A single turn carries every row of the set below to another of its rows. Some are shown first; where does it send the rows asked next?
X: [ 1.37  0.96  0.97  2.21 -2.00 -0.77 -2.50 -2.69  0.00 -2.01 -3.50  1.60]
S: [ 1.66  0.61  0.87 -0.23 -0.28 -0.90 -0.63 -0.94  2.73 -1.69 -1.14  1.64]
J: [ 1.03  1.97 -0.05  0.88 -2.98 -1.84 -3.43 -1.63 -2.00  0.44 -0.44  1.00]
B: [ 0.97  0.59  0.88 -0.83 -0.97 -1.17 -1.92  0.09 -0.29  1.10  0.16  3.20]
D: [-3.33  3.31 -1.14  1.38 -1.91 -1.00  0.42 -3.49 -1.09  0.04 -0.44 -0.55]
Z: [ 0.12  1.22  1.04 -2.60 -0.75 -1.07 -2.74 -2.68 -0.09  0.12 -1.86  2.65]
N: [-1.77  1.05 -1.77  1.37 -0.29  0.83  1.64 -3.18 -0.71 -0.03  1.24 -0.63]
T: [ 0.65  1.86  0.41  2.22 -1.04 -1.36 -0.31  1.29 -0.86 -1.46 -1.71  2.48]
F: [ 1.50 -0.09 -0.35 -0.47  0.02  0.20 -1.26 -0.17 -2.09  0.28  0.47  2.50]
E: [-3.39 -0.46 -0.71  1.71 -0.07 -1.15 -0.62 -4.00  0.45  0.46 -4.09 -1.29]
R: [-3.00 -0.78 -0.79  1.66  1.87 -2.77 -0.04 -1.80  0.88  0.28 -2.65 -1.69]
M: [-2.71 -1.05 -1.12  2.71  1.83 -2.29  0.05 -1.45 -0.43  0.29 -2.61 -1.49]
G: [ 0.92  0.75  0.79  0.94 -2.14 -0.88 -3.08 -0.88 -2.19  0.86 -1.19  3.16]
H: [-2.48 -0.93 -0.98  2.75  1.01 -2.71 -0.76 -2.37  0.34  0.34 -2.72 -2.26]
P: [-3.43  0.72 -1.60  3.15 -0.54 -2.12  0.58 -0.80 -0.78  1.04 -2.09 -1.63]
W: [ 1.50  0.07  1.12 -0.65 -1.81 -0.76 -3.48 -2.43  0.25  0.71 -0.88  2.48]
A: [-2.29 -1.36 -1.46  1.08  1.34 -0.66  1.35 -1.78  1.52  0.82 -1.19 -1.63]
Y: [-3.18  1.42 -0.63 -0.10  0.03  0.89  0.89 -4.95 -0.65 -0.50 -1.52  0.56]

S turns into X
F turns into Z
Where do these go?
B turns into W
Y turns into D
M turns into R
A turns into E

